In the data rows, 128 means zero.
Some points, one per row:
[136 100  89  87 103  94 208 137  91  68 111 133]
[134 131 163 153 155 125 132 120 143 100 133  87]
[124 145 132 156 125 143 123 134 116 120 113 126]
[131 153 132 146 141 137 109  94 112 125 131 121]
[145 129  92 105  81 125 160 191 144 146 148 148]
[129  97  86 100 119 129 135 123 105 143 109 152]
[159 102 104  79 143 108 159  72  41  99 163 161]
[174  56  90  20  57  60 217 248 226 157 193 112]
[173 105  76  67 103  90 227 127  51  64 118 135]
[114 142 147 160 128 143 109 126 128 125 139 138]
[184 140 118  86 119  82 229 192 238 159 168 113]
[146  57 100  77 106  97 156 183 176 137 163  97]
[105  39 113  67 140 125  97 176 238 247 175 159]
[144 170 156 168 159 130 134  79  74  76 108 105]
[128 170 167 173 133 137 124 128 125  98  99 102]
[109 172 138 171 149 159  67  60  72 126 105 133]
[146 109  85  69  73  90 203 185 133 113 140 146]
[130 105 153 110 137 118 120 148 215 163 175 115]
[141  90 121  86 109  99 175 178 184 136 159 121]
[168  95  82  60  79  98 194 212 175 149 159 118]
[167  98 139 100 154 110 172 133 146 114 161  99]
[124 144 137 159 135 148 111 125 126 128 124 125]
[140 141 145 123 167 115 180 147 228 185 164 143]
[124 153 139 154 144 139 101  91 107 115 137 117]
[142  63  72  63 103 113 135 136  81 147 151 166]
[146 168 122 146 168 143  85   0   0  62 110 135]
[119  66 123 100 154 126 139 160 209 156 150  97]
[139  96 116 114 144 134 155 145 123 139 151 139]
[137 185 197 180 144 118 138 125 128  59  63  59]
[125 141 135 151 125 139 127 133 127 125 135 132]
[132 119 159 148 155 126 129 128 159 114 141  87]
[167 123  97 113 139 112 183  91  42  60  92 103]
[136  81 137  90 137  99 147 160 206 143 170  96]
[ 98 136  91 159 144 187  16  57  67 176  87 157]
[113 183 113 138 144 152  69  39  80 122 139 143]
[126 134 109 128 118 133 130 129 118 132 120 141]
[121 155 129 120 164 136  78  37 111 116 150 106]
[119 149 129 144 129 143 109 105  80 113 115 140]
[ 91 122 153 162 149 155  73 110 130 146 106 141]
[131 127 145 130 105 115 148 171 155 124 160 125]
[124  86 120  72 160 119 157 149 185 175 158 149]
[127 139 139 143 134 136 119 131 155 141 135 124]
[124 136 153 164 136 138 119 132 130 115 137 118]
[126 198 169 184 154 143  88  73  92  85  57  88]
[117 162 109 139 124 150  81  76  83 124 124 136]
[123 165 178 176 125 122 146 134 111  84 120 113]
[124 140 127 148 128 144 122 128 128 128 122 132]
[ 83 148  88 133 140 178  20  45  80 181 137 181]
[131 146 149 160 140 139 127 122 121 109 124 114]
[118 177 170 170 134 137 120 120 121  95  97 107]
[110 167 139 173 140 159  76  90 101 133 115 140]
[123  79 129  96 114 111 159 197 176 162 179 143]
[125 152 135 160 131 150 114 125 133 134 121 129]
[131 162 154 158 145 135 138 136 173 140 143 130]
[145 122  94 108 125 122 135 119 109 144  98 149]
[120 103 108 128 142 168  76 127 167 186 140 134]
[107  98 133 116 140 128  95 142 184 183 123 137]
[146 187 175 177 149 119 163  86  56  36  99  98]
[115 162 122 139 138 143  89  67  90 124 142 138]
[114 103 138 135 140 131 134 144 150 132 146 135]
[135 143 130 136 128 125 156 129 121 109 125 128]
[116 150 144 160 127 146 112 128 129 126 135 138]
[ 85  38  81  57 131 117 103 149 203 232 154 200]
[120 145 141 153 130 142 121 133 130 134 136 132]
[163 108 111  85 132 101 202 189 231 184 165 132]
[103 120 121 146 133 157  82 127 137 173 131 157]
[122 143 149 159 137 139 122 123 122 114 135 124]
[124  91  92  95  90 112 146 163  65  86  45 110]
[128 141 146 163 136 138 124 129 134 122 128 119]
[129 103 137 101  79  95 158 192 155 121 193 140]
[126 106 135  97 111  96 149 126 120  86 144 116]
[142 137 131 116 176 115 152  67  73 100 139 123]
[126 132 140 148 126 136 121 139 135 123 123 119]
[114 151 132 137 142 129 123  67  89  88 133 129]
[123 150 139 162 125 148 119 134 122 126 127 136]
[143 127  95 113 102 124 141 112  34  77  91 127]
[151 170 161 168 160 124 149  86  74  66 110 100]
[124 126 147 139 136 120 131 141 166 124 129 104]
[125  79  86  87  83 108 160 186  67  84  35 107]
[142 133  95 124 139 151 111  79  55 125 138 154]
[118 154 132 149 129 148 110 123 135 137 128 145]
[188  86 126  75 159 100 197 112 113  95 169 102]
[110 114  48 119  77 168  70 117  12 120  52 153]
[128  89 136 121 154 125 139 147 178 137 144  95]
[130  88 130 118 147 120 146 155 172 142 143  98]
[ 98 129 104 145 131 168  66 122 132 191 119 177]
[117 147 140 147 125 139 119 134 127 133 141 139]
[118 145 146 142 143 132 128 136 160 118  99 102]
[130 144 140 162 135 142 124 133 134 121 122 117]
[135 102 142  93  68  81 176 204 158 107 206 134]
[138 118 130 134 112 118 165 154 119  97 126 114]
[ 87 100  50 139  88 188  20  95   1 144  48 171]
[127 149 107 154 153 167  86  93 149 175 121 140]
[137 114  83  95 102 109 130  92  42  74  85 116]
[118 130 128 140 125 140 110 129 125 135 130 142]
[121  74 122 111 130 134 137 188 187 183 164 142]
[ 99 101 109  99 123 138  88 124 151 190 147 188]
[147  85 159  97 136 102 150 185 255 174 183  89]
[126 121 108 112 102 118 165 145  95  91 131 142]
[121 140 132 151 123 139 121 135 120 122 119 127]
[128 132 179 134 158 118 145 136 184 120 124  92]
[116 132 122 156 131 159  93 121 119 155 121 146]
[163  70 138  80 114  88 212 244 253 144 141  76]
[129  90 128 118 128 120 145 163 154 135 142 126]
[116 152 134 156 127 146 120 120 106 129 129 144]
[112  79 112 109 141 140 135 168 170 190 151 157]
[121 151 136 155 130 149 111 123 134 134 125 142]
[128  97 101  85  38  91 173 207  79  75 130 133]
[105 137 105 143 143 161  47  73 104 171 109 152]
[132 149 134 156 132 144 124 126 139 134 118 124]
[122 142 138 152 133 140 122 129 132 134 131 129]
[147 150 143 128 136 103 162  88  58  52 118 112]
[149 144 152 139 134 106 162 109  86  64 123 101]
[123 122  69 128 116 166  91 115  94 157  95 150]
[156  48  92  57 101  94 197 235 211 154 174  95]
[143 158 159 158 155 129 142  88  77  67 107 101]
[136 105 105 103 103 125 144 169 131 120 101 111]
[163  97  96  66  93  86 181 170 134 134 129 124]
[116  89 130 127 137 144 130 178 182 177 156 143]
[145 183 146 137 167 121 128  38  85  85 143 113]
[123 139 128 144  84 120 148 159  59  71  79 119]
[117 136 133 143 133 143  97  96  76 105 114 130]
24 more points follow, each with its number after it:
[127 140 132 141 128 130 126 127 127 121 130 125] 0
[133 188 137 142 178 127  91   8  47  78   9 108] 1
[119 152 140 158 127 146 114 131 133 133 129 135] 2
[165 171 178 164 173 106 169  60  36  19 109  80] 3
[125 147 146 139 112 110 155 129 102  87 120 124] 4
[125 121  82 126  52 135 138 184  23  70  50 127] 5
[128 151 142 163 132 147 123 134 138 130 124 126] 6
[107  70 112 124 152 156  94 144 169 169 143 110] 7
[119  46  88  42  92 105 114 153 168 178 192 165] 8
[122 163 160 162 138 122 139 110 110  75  95 101] 9
[114 170 135 171 149 156  60  51  80 121 102 133] 10
[148 125 162 112  86  76 186 200 139  57 119  66] 11
[110 148 138 155 125 144  97  96  58  92 119 143] 12
[ 87 120 170 135 168 126  94 115 188 148  88 123] 13
[121 139 148 164 135 141 117 131 131 120 135 123] 14
[115 171 125 147 138 150  82  68  98 127 142 137] 15
[142 121 113  93  92 100 154 141 111 112 145 145] 16
[173 105 143 102 159 106 178 123 130  99 156  94] 17
[120 153 121 154 128 151 108 119 119 140 120 148] 18
[139 123 108 104 105 112 149 148 123 131 135 145] 19
[136 117 154 139 139 132 135 166 187 146 149 106] 20
[121 139 135 148 130 140 119 132 133 130 133 132] 21
[118 134  96 124  81 135 128 151  65 113  83 147] 22
[130 113 150 131 140 133 133 167 200 158 156 114] 23
Which three of these numbered points are nearest to each point below, ignoring the 2 directions in which the first points spread most? Their numbers follow each, nearest first.
[128 136 116 134 117 132 144 137 120 121 122 138] > 18 21 0
[121 151 146 143 111 112 149 125  95  89 118 129] > 4 21 2
[114 170 178 174 154 133 121 100 129  87  92 100] > 9 20 23
[145 138  88 109 129 132 134 106 109 149  90 152] > 19 18 16
[138 137 104 123 124 131 132 114  99 141 105 152] > 19 18 16
[135 134 112 129 106 132 167 163 123 113 116 133] > 18 2 21
[142 132 105 115 123 124 138 111 106 129 101 141] > 19 18 10
[167  95 140  94 158 107 178 137 160 122 169 104] > 17 3 10
[164 176 166 165 170 115 161  63  45  37 106  85] > 3 17 23
[113 149 125 156 130 159  92 113 119 150 119 147] > 18 21 0
[111  74 109 119 139 151 102 151 157 158 134 111] > 7 10 12
[120 145 134 151 134 143 122 128 126 137 129 135] > 21 0 2
[109  90  23 115  58 175  51 119   0 113  30 146] > 5 22 8
[128 118 149 125 133 124 121 149 197 156 161 122] > 23 0 14
[145 139 168 121 187 100 162 111 236 143 160  88] > 3 17 9
[116  37  84  41  90 109 107 164 183 193 198 167] > 8 16 19
[163  93 137  97 153 111 166 131 143 118 162 104] > 17 10 3
[144 113 110  88  89  98 162 155 123 119 153 146] > 16 19 12
[125 126 115  96  91 109 129 113  52  72 134 142] > 16 8 12
[124 146 134 147 141 140 113 108 126 124 129 125] > 0 21 10
[118 151 141 163 126 150 110 136 130 134 131 137] > 2 21 6
[148 107 105  75  80  90 170 161 123 118 158 150] > 16 19 12
[ 83 121  92  98 143 153   1   0   2 130  93 179] > 8 16 19
[116  98  38 115  71 166  68 113   0 109  49 147] > 5 22 8
[129 135 112 129 115 130 146 137 117 114 117 135] > 18 19 0
[118 153 138 161 127 151 114 129 128 133 130 140] > 2 21 6
[130 125 146 140 137 137 129 147 172 143 143 117] > 23 20 14
[120 140 153 163 134 142 114 136 132 120 143 124] > 14 23 2
[149  90 104  55  54  66 222 211 142  91 182 133] > 16 19 12
[168  98 138  99 128  69 184  94   0   0  64  37] > 7 10 17
[121 161 129 153 137 147 100  95 108 126 131 133] > 0 21 10
[112 177 125 147 137 156  72  61  98 130 143 144] > 15 10 16
[133 106 105  97  50  91 170 174  17  11  17  75] > 5 22 7
[100  52  72  96 157 165  63 117 161 202 139 129] > 7 8 19
[104 145 142 151 127 135 133 115 104  95 135 148] > 4 21 12
[117  83  66  79  55 120 125 172  47 109  58 150] > 5 22 8
[173 214 227 199 165  80 216  59   0   0  71  47] > 3 9 20
[128 151 142 163 132 147 123 135 138 130 124 126] > 6 2 14
[120 130 147 135 118 109 165 156 151 106 120 121] > 4 9 2
[116  61 126  98 159 119 136 158 205 150 157  92] > 7 17 10
[125 127 150 141 124 132 140 188 203 151 140 119] > 6 9 20
[164 110 139 116 160 109 167  85  67  63 153  97] > 17 3 10
[142 145 117 104 148 107 152  75  82 100  50 127] > 1 10 19
[133 149 134 157 132 144 124 128 141 135 118 123] > 6 2 21
[119 137 143 147 122 121 136 144 140 126 131 130] > 4 2 21
[110 175 131 165 155 157  55  37  61 127  98 140] > 10 15 0
[119 118 133 139 137 144 124 149 153 151 138 137] > 21 0 2
[118 145  97 134  88 144 120 146  70 107  80 146] > 22 5 19
[118 138 154 167 132 139 114 133 129 113 143 125] > 14 21 2
[ 89 101 151 118 161 127  92 120 196 173  96 132] > 13 1 9
[133 131 134 133 125 122 138 140 142 125 137 121] > 0 21 2
[165 106 142 103 144 105 169 127 142 112 168 104] > 17 10 3
[155  71 182  69 161  61 197 170 255 158 224  87] > 3 17 23
[145 152 190 130  98  80 189 194 151  70 128  75] > 11 9 20
[127  88 102 107 151 144  84  93 127 146 137 105] > 7 10 17
[123 179 174 166 138 121 132 113 108  79  82  94] > 9 20 11
[164 183 167 148 181 102 185  72 110  83 130 106] > 3 17 23
[113 127  67 105  52 133 117 134   0  44  33 142] > 5 22 19
[135 141 155 170 137 142 133 146 139 121 125 107] > 20 6 23
[118 132 100 132  85 137 120 145  59  98  88 139] > 22 5 19
[121 151 132 143 165 142  72  51 101 124 101 112] > 10 17 0
[154 126  89  98 120 116 146 118 106 137  87 142] > 19 16 18
[119 134 104 129  89 136 126 148  78 115  91 142] > 22 19 18
[123  80  53  65  50 114 130 164  32 102  57 153] > 5 22 8
[126  91  65  71  39  91 165 169   6  57  58 131] > 5 22 8
[125 176 116 160 156 161  64  49  90 136  88 127] > 10 0 15
[117 152 140 154 128 148 123 140 136 145 132 139] > 2 6 21
[123 185 180 168 141 119 132 104  98  68  74  88] > 9 11 20
[123 144 150 165 134 142 120 134 133 119 132 122] > 14 6 2
[117 146 153 166 130 142 113 133 125 120 143 132] > 14 2 21
[129 117 148 125 138 137 128 157 192 159 154 119] > 23 20 14
[106 141 157 152 158 137 104  92 117 112  53 116] > 13 9 1
[163 112 144 108 143 104 169 124 131 103 160 102] > 17 10 3
[119 139 139 152 134 143 119 125 125 126 131 135] > 21 0 2
[108 178 192 180 159 133 123  98 130  73  86  95] > 9 13 20
[139 136 126 117 175 119 139  57  55  95 132 122] > 17 15 10
[125 150 129 148 134 140 113 112 113 121 114 129] > 0 21 18
[130  69 156  73 106  73 192 214 206 120 177 111] > 4 14 12
[ 81 123  93  95 137 149   6   2   2 132  96 191] > 8 16 19
[130 132 112 127 114 127 148 137 118 113 120 133] > 18 19 0
[156 131 140 122 102  96 157 167 144  94 102  73] > 11 20 9
[127 158 135 140  94 114 140 132  55  44  42  90] > 11 2 4
[125 154 123 150 129 148 120 124 130 139 116 140] > 18 2 21
[134 125 140 113  88 107 160 184 152 120 173 134] > 4 2 12
[117 143 148 113  95  92 154 125  51  18  57  95] > 11 4 13
[111 168 155 169 143 134 100  71  59  86  87 127] > 4 0 21
[109 120  44 116  79 170  62 103   4 120  55 154] > 5 22 8
[ 96  99 106  88 169 130  60  65 145 197  68 160] > 1 10 19
[122 147 126 149 122 146 119 127 115 129 117 141] > 18 21 2
[138 149 196 137 183  99 160  98 160  61  54  49] > 13 9 3
[151  96 176  89 135  76 181 182 255 152 204  98] > 3 23 20
[165 203 214 193 161  91 201  70  19   0  81  60] > 3 9 20
[114 180 121 143 142 149  77  53  86 120 135 139] > 15 10 16
[134 123 114 122 108 118 165 148 113 101 122 132] > 18 19 21
[149 129  89 104 124 125 138 112 104 143  93 154] > 19 16 18
[153 106 168  86 155  92 166 177 255 201 210 107] > 3 17 23
[127 147 141 160 134 142 125 135 140 125 127 118] > 6 14 2
[178 202 159 159 195 113 156  35  91  74  82  77] > 3 17 1
[117 133  98 136  93 146 109 137  66 110  90 142] > 22 19 5
[118 144 139 155 128 141 118 124 125 133 134 138] > 21 2 0
[104 117 132 134 111 129 118 162 158 151 111 144] > 4 18 21
[104 130 138 141 131 133 128 122 121 112 139 146] > 4 12 21
[132 137 140 129  82 103 171 168  79  68 102 113] > 4 2 21
[125 150 146 160 136 141 125 134 146 131 131 126] > 6 2 14
[ 97  60  63  69  72 126 103 180  96 180  90 174] > 5 22 8
[101  69  66  76  71 127 110 181  88 170  86 169] > 5 22 8
[122 156 148 154  86 112 161 148  43  45  78 115] > 4 2 21
[ 88 120 101  93 138 144  15  14  22 133 103 178] > 8 16 19
[121 129  99 124  89 131 126 143  70 110  89 140] > 22 19 16
[136 121 153 146 139 136 135 166 183 141 146 106] > 20 23 14
[131  80 178  68  90  35 236 204 167  26 170  69] > 11 9 4
[123 155 140 163 135 149 121 137 137 131 125 127] > 6 2 21
[140  97 160 120 141 127 145 183 204 155 167  99] > 20 23 14
[110 130 120 156 130 165  87 137 139 173 115 151] > 18 21 2
[ 88 120  97  90 134 140  20  12   9 122 102 178] > 8 16 19
[115 120  88  89 144 136  47  12  25 146 108 182] > 8 16 19
[130 106  23  56 130 139  63   0   0 111  42 161] > 8 16 19
[121  77 127  98 112 112 157 194 170 163 182 148] > 12 19 16
[114 176 167 163 157 134 122  90 128  92  81 104] > 9 13 23
[ 93 143  96 116 129 151  28  19   0 113  86 168] > 8 16 19
[121  66 122  86 109 109 163 205 179 170 190 152] > 12 16 19
[160  88 126  95 151 102 168 101  75  82 154 108] > 17 7 10
[181 124 122 116 149 111 185  81  39  64 144 118] > 17 15 10
[116 135 150 159 132 140 110 132 132 123 143 132] > 14 21 2
[143 132 104 113  91 130 164 187 147 154 141 142] > 18 19 2
[153 127  89 107 125 118 144 116 100 135  88 142] > 19 18 16
[142 121 102  97 125 118 142 129 135 150 123 143] > 19 16 10
[121 138 154 159 133 139 125 128 118 117 137 124] > 14 21 2
[130  54  56  30  82  89 138 152 146 173 159 171] > 8 16 19
[120 163 139 165 143 152  89  80  87 121 115 135] > 0 21 10
[122 126 117 104 102 110 137 115 101  98 129 140] > 16 19 12
[162 132 104 108  68 109 188 207 137 114 133 122] > 18 2 19
[145 127  96 110 126 127 134 108 108 139  98 145] > 19 16 18
[119 130 119 121  73  93 176 170  41  30   0  86] > 5 22 11
[112 174 134 163 158 152  63  46  76 125  86 130] > 10 0 21
[114 183 116 138 143 151  68  34  80 120 143 135] > 15 10 16
[153  58  79  56 117 104 150 137 112 158 174 162] > 8 16 19
[103  75  96  41  83  97 108 156 170 191 219 178] > 8 16 19
[ 79  60  89  73 125 138  61 120 124 214 135 197] > 8 16 22
[ 94 100 107  90 168 131  59  66 144 197  71 163] > 1 10 19
[141 131 124 108 179 113 149  53  46  89 138 124] > 17 15 10
[101  97 121 104 120 136  87 133 157 193 155 183] > 16 19 12
[ 86 103 115 114 168 143  19  64 133 212  80 148] > 1 7 10
[157 126 136 129 146 120 156  94  66  79 147 121] > 17 15 10
[121 149 141 155 130 146 115 131 139 137 131 135] > 2 21 6
[ 79  86  75  80 121 147  48  98  96 195 115 202] > 8 22 16
[127 125  97 126  84 129 138 153  55  94  74 125] > 22 5 19
[101 129 152 132 164 129 103 112 177 152  86 125] > 13 9 1
[111 143 137 142 129 136 105  98  68 100 124 139] > 12 0 21
[104 170 100 113 134 141  59   1   0  78 115 149] > 8 16 15
[117 170 122 158 147 154  66  58  74 132  97 135] > 10 19 0
[117 124  99 127  86 134 128 154  68  94  85 132] > 22 5 19
[127 134 118 132 116 130 147 138 117 115 122 136] > 18 21 0
[143 101 135  90  82  83 183 190 158 115 189 125] > 12 15 4
[157 117 138 110 142 113 156 120 136 116 161 110] > 17 10 15
[129 132 110 127 109 127 160 142 106 103 122 139] > 18 19 21
[125 130 103 131  91 132 135 150  65 101  84 128] > 22 19 18
[121 111 128 139 136 148 128 158 163 158 139 139] > 21 0 18
[139 145 119 112 137 108 153  88  75  92  53 125] > 1 10 19
[131 118 157 142 137 136 131 167 184 145 155 110] > 20 23 14
[123 131  91 126  80 135 128 153  65  99  73 134] > 22 5 19
[130 107 159 124 139 132 135 182 216 163 168 107] > 20 23 14
[121 152 130 149 136 144 107 102 116 126 128 134] > 0 21 10
[130 146 144 162 137 145 129 137 143 131 122 116] > 6 23 20
[108 122 134 141 126 146 103 134 140 151 145 152] > 12 21 0
[141  99 158 114 141 122 148 186 233 160 164  96] > 20 23 9
[ 88  72  92  82 126 136  73 120 122 202 130 188] > 8 16 19
[126 143 146 162 135 141 118 125 123 118 131 122] > 14 21 6
[120 133 135 149 135 144 119 137 148 141 132 134] > 21 0 2
[139 103 147  95 144 112 117 134 220 165 184  97] > 17 10 3
[135 116 153 128 136 123 137 162 195 159 158 111] > 23 20 14
[104 105 123 112 121 138  89 128 146 179 148 176] > 16 19 12
[129 119 147 128 138 133 133 152 180 147 149 120] > 23 20 14
[116 176 130 154 141 152  76  57  84 109 152 126] > 15 10 0
[113 134 141 157 133 145 108 126 128 131 137 135] > 21 14 0
[121 183 147 171 179 149  66  16  58  86  35  81] > 1 13 10
[ 96 105 146 116 152 125 101 122 183 164  99 132] > 13 10 9
[123 124 110 134  83 129 140 167  62  98  87 127] > 22 5 19
[ 88  90  87  83 126 141  57 102 114 192 123 187] > 8 16 19
[153 148 149 152 150 129 150 109 101  93 128 111] > 23 20 14
[122 149 136 144 122 134 102 106 106 118 138 133] > 0 21 10
[135 152 135 159 139 145 126 125 129 126 113 123] > 6 2 21
[142  97 149  88  73  77 189 214 161 109 205 124] > 12 4 21
[ 86 163 107 136 140 165   7   0   0 100  71 166] > 8 16 19
[ 88  91  83  87 119 143  62 106 102 185 119 189] > 8 16 22
[138 128 106 114 126 127 131 112 101 140 113 150] > 19 16 18
[130 135 145 151 119 127 147 167 159 121 120 111] > 6 2 14
[113 169 135 164 150 154  67  56  77 127 103 136] > 10 0 21
[135 130 104 108 101 120 100  88  60 111 128 125] > 16 19 8
[119 161 144 170 145 155  82  87 108 126 110 123] > 0 21 23
[140 135 146 126 151 125 143 125 154 131 141 117] > 23 10 0
[149 164 162 137 171 111 176 123 207 156 156 124] > 3 9 23
[123 126 155 142 134 131 128 152 159 142 156 127] > 14 23 21
[154 127 139 124 146 114 162  89  51  77 143 127] > 17 15 10
[140  94 139  87  79  82 188 208 157 112 193 127] > 12 4 21
[122 122  88 112  73 123 136 154  42  94  72 137] > 22 5 19
[ 96 156 103 129 138 157  29  10   0 107  74 162] > 8 16 19
[117 143 160 166 135 127 140 124 110  85 118 116] > 14 9 23
[121 162 156 160 136 125 136 113 111  85 101 108] > 9 23 20
[126 143 125 145 125 139 135 129 127 133 119 136] > 18 21 0
[163   0  51   0  68  59 210 247 213 172 196  99] > 8 16 19
[ 85 136  99 115 153 162   0  19  81 194 105 190] > 8 16 19
[124 121  92  94  92 116 115  94  18  82 113 138] > 8 16 19
[123 141 135 155 133 144 114 126 129 140 129 135] > 21 0 2
[123 117 108 128  88 125 137 151  53  87  93 127] > 22 12 19
[127 124 148 138 142 128 130 136 162 123 146 104] > 23 20 14
[215  62  98   0 139  52 255 167 198 171 218 142] > 17 15 16
[121 132  94 102  83 109 157 130  42  57  69 131] > 22 19 16
[117 129 110 134  88 136 120 146  74 103  98 138] > 22 19 12
[118 141 139 151 135 142 118 127 130 125 135 131] > 21 0 2
[125 150 139 162 135 146 121 130 131 129 121 126] > 6 2 21
[149 168 163 144 168 114 176 127 206 151 155 120] > 3 9 23
[111  74 130 124 141 138 129 175 172 171 163 143] > 12 21 0
[128 112 135 105  98  98 153 153 132 101 155 127] > 12 4 0
[119 160 130 144 137 142  92  77  95 121 149 134] > 15 10 0
[163  30  84  40  95  85 212 255 227 157 182  88] > 7 10 0
[123 122 102 129  78 132 133 156  50  83  78 128] > 22 5 19
[143  94 165  92 135  86 166 175 255 161 194 108] > 3 23 9
[122  69 118 100 155 124 138 157 207 157 143  95] > 7 10 17
[152 158 161 148 161 116 151  82  85  69 120  99] > 3 17 23
[114 169 179 170 151 131 129 105 116  85  94 107] > 9 23 20
[ 96 124 115 145 141 163  63 102 128 186 128 172] > 19 16 12
[143 104 125  46 112  94 136 136 188 145 226 113] > 15 16 10
[144  75 155  89 193  86 181 147 255 156 179  81] > 3 17 13
[127 130 135  92 136 117  95  95 170 149 198 117] > 15 10 17
[132 128  94 115  72 115 146 132   0  42  57 120] > 22 5 19
[124 125  91 116  92 119 167 130  49  61  64 134] > 22 19 18
[108 172 117 131 147 141  75  20  65  97 145 142] > 15 16 10
[118 139 146 158 134 141 118 127 129 121 138 127] > 14 21 2
[124 124 128 134 132 130 127 125 136 130 129 127] > 0 10 21
[130  79 106  69 145 113 122  95 122 159 161 163] > 8 16 19
[111 167 181 169 156 132 125 102 118  87  93 106] > 9 23 20
[129 132 124 105 104 109 136 116  78  82 138 137] > 16 12 19
[107  99 107 118 132 143  93 138 173 198 137 163] > 19 16 18
[120 105 172 130 186 111 145 127 200 100  92  52] > 13 9 3
[136 176 118 121 141 123 111  32  34  78 124 119] > 15 10 16
[131 124 156 150 151 129 127 129 155 116 138  93] > 20 23 9
[144 155 127 136 161 133  98  14   0  69 123 128] > 17 15 10
[123 148 143 161 132 144 125 132 137 127 124 126] > 6 2 14
[115 117 117 119 132 141 100 127 155 171 132 163] > 19 16 18
[139 132 117 125  92 129 153 185 147 142 148 139] > 18 2 21
[130 111 112  88 108 100 150 127 130 112 140 131] > 16 19 10
[108  98 123 123 135 147 119 163 169 177 154 159] > 12 18 21
[119 164 134 154 136 152  94  93 116 126 135 130] > 0 21 15
[114 135 147 135 146 125 117 103 117 108  51 111] > 13 1 9
[111 174 191 179 161 131 126  98 132  72  84  89] > 9 13 20
[125 120  96 124  74 131 134 157  51  84  79 128] > 22 5 19
[135 142 151 170 140 141 123 126 115 109 125 108] > 20 14 23
[141 132  93 112 131 133 133 114 118 152  98 150] > 19 18 16
[106 128 121 157 127 164  86 138 141 175 122 155] > 18 21 2
[108  93 108 106  94 128  96 152 115 166 157 160] > 16 19 12
[122 142 141 158 133 142 117 124 133 128 130 129] > 21 14 2
[120 177 154 188 128 145 119 109  76  85  86 116] > 6 2 14
[127 139 147 158 133 140 124 139 141 128 134 120] > 14 6 23
[121 121 112 111 112 125 124 139 135 144 114 148] > 19 18 16
[113 180 124 166 156 160  52  37  62 131  87 136] > 10 0 19
[114 160 128 148 133 145  99  88 101 126 141 139] > 15 0 10
[133 134 110 126 112 137 130 144 132 142 129 137] > 18 19 0
[112 144 133 160 131 157  97 124 125 139 135 141] > 21 2 0
[115 105 141 129 146 130 125 141 173 137 147 109] > 23 14 20
[108 131 124 161 126 163  89 135 132 166 125 152] > 18 21 2
[127 135 136 102 145 125  87  84 159 146 190 117] > 15 17 10
[121  95 123 102 119 113 125 132 112  90 114  93] > 7 10 12
[119 156 132 159 129 151 114 126 134 136 124 139] > 2 21 6
[120  90 133 106 163 125 122 130 189 154 151 106] > 17 10 7
[153  60 169  47 139  37 217 162 255 115 211  87] > 3 17 10
[113 104 133 122 130 125 107 130 141 161 151 155] > 12 16 19
[ 90  94  90  86 133 138  68 100 121 188 123 182] > 8 16 19
[136  89 100  98  83 121 151 184 104 104  83 108] > 22 5 7
[168  71 122  56 124  79 196 155 172 117 177 108] > 17 10 15
[111 144 117 168 130 177  71 114 108 155 119 146] > 18 21 0
[105 121 134 160 132 159  87 139 141 164 131 146] > 21 2 0
[173  89 108  76  90 108 195 240 215 163 168 108] > 18 2 21
[118 136 136 151 131 145 119 138 134 147 134 138] > 21 2 0
[143 147 153 128 171 114 186 149 235 180 168 136] > 3 9 23
[122 160 182 159 147 112 149 110 122  58 115  85] > 9 20 23
[120 129 149 142 148 133 117 117 151 123 138 110] > 23 20 14
[117 163 135 152 135 142 105  94 106 120 131 130] > 0 21 10
[145 139 150 131 153 125 149 123 145 116 139 105] > 23 20 3
[118 154 136 157 127 152 114 129 136 140 128 143] > 2 21 6
[127 129 147 144 146 130 125 124 153 126 138 105] > 23 20 14
[121 167 123 143 141 146  94  74 100 131 135 133] > 15 10 0
[125 139 142 159 135 139 120 120 128 118 128 120] > 14 21 0
[117 127  94 127  75 135 129 158  51  86  74 134] > 22 5 19
[ 84  81  95 106  97 148  60 129  83 166 138 186] > 8 22 16
[114 162 134 164 127 155 111 133 132 140 127 148] > 2 18 6
[128 138 152 158 119 128 144 170 165 123 120 108] > 6 9 20
[127  68 147  77 114  84 175 194 188 129 173 119] > 12 4 10
[139 144 138 106  45  66 179 142   0   0  82  99] > 12 22 16
[118 100  95 115  79 127 124 163  73 103  83 135] > 22 5 19
[122  76 113 102 149 131 132 151 191 159 139 107] > 7 10 0
[105 211 202 201 196 143  65   7  71  46  33  71] > 13 9 3
[117 169 134 169 161 155  59  40  79 119  90 117] > 10 0 23
[124 136 128 135 123 131 123 120 116 114 126 130] > 0 21 10
[141 118 134 122 142 133 138 160 200 165 144 114] > 23 20 6
[110 140 135 151 130 147 109 131 137 142 135 148] > 21 2 0
[106 164 118 134 144 144  76  36  74 108 142 145] > 15 16 10
[116  65 108  76 169 102 111  82 117 176 136 156] > 8 16 19
[111 178 203 183 163 126 126  94 121  57  87  88] > 9 13 20
[116 139 152 159 127 137 120 131 119 124 143 132] > 14 21 4
[120 147 144 157 133 143 112 123 126 126 135 130] > 21 2 14
[121 107 140 134 152 130 127 137 166 146 146 114] > 23 0 14
[124 148 128 148 135 142 112 113 136 135 123 132] > 0 21 10
[140 158 161 162 151 123 147 101  81  77 124 107] > 23 20 14
[116 206 161 145 159 119  95   3  24   3  34  58] > 13 1 9
[130 124 155 162 139 136 130 150 148 122 139 107] > 20 14 23
[101  84  96  91 153 144  57  82 149 188 145 151] > 8 16 7
[118 115 127 134 141 137 123 138 166 146 138 120] > 0 21 10
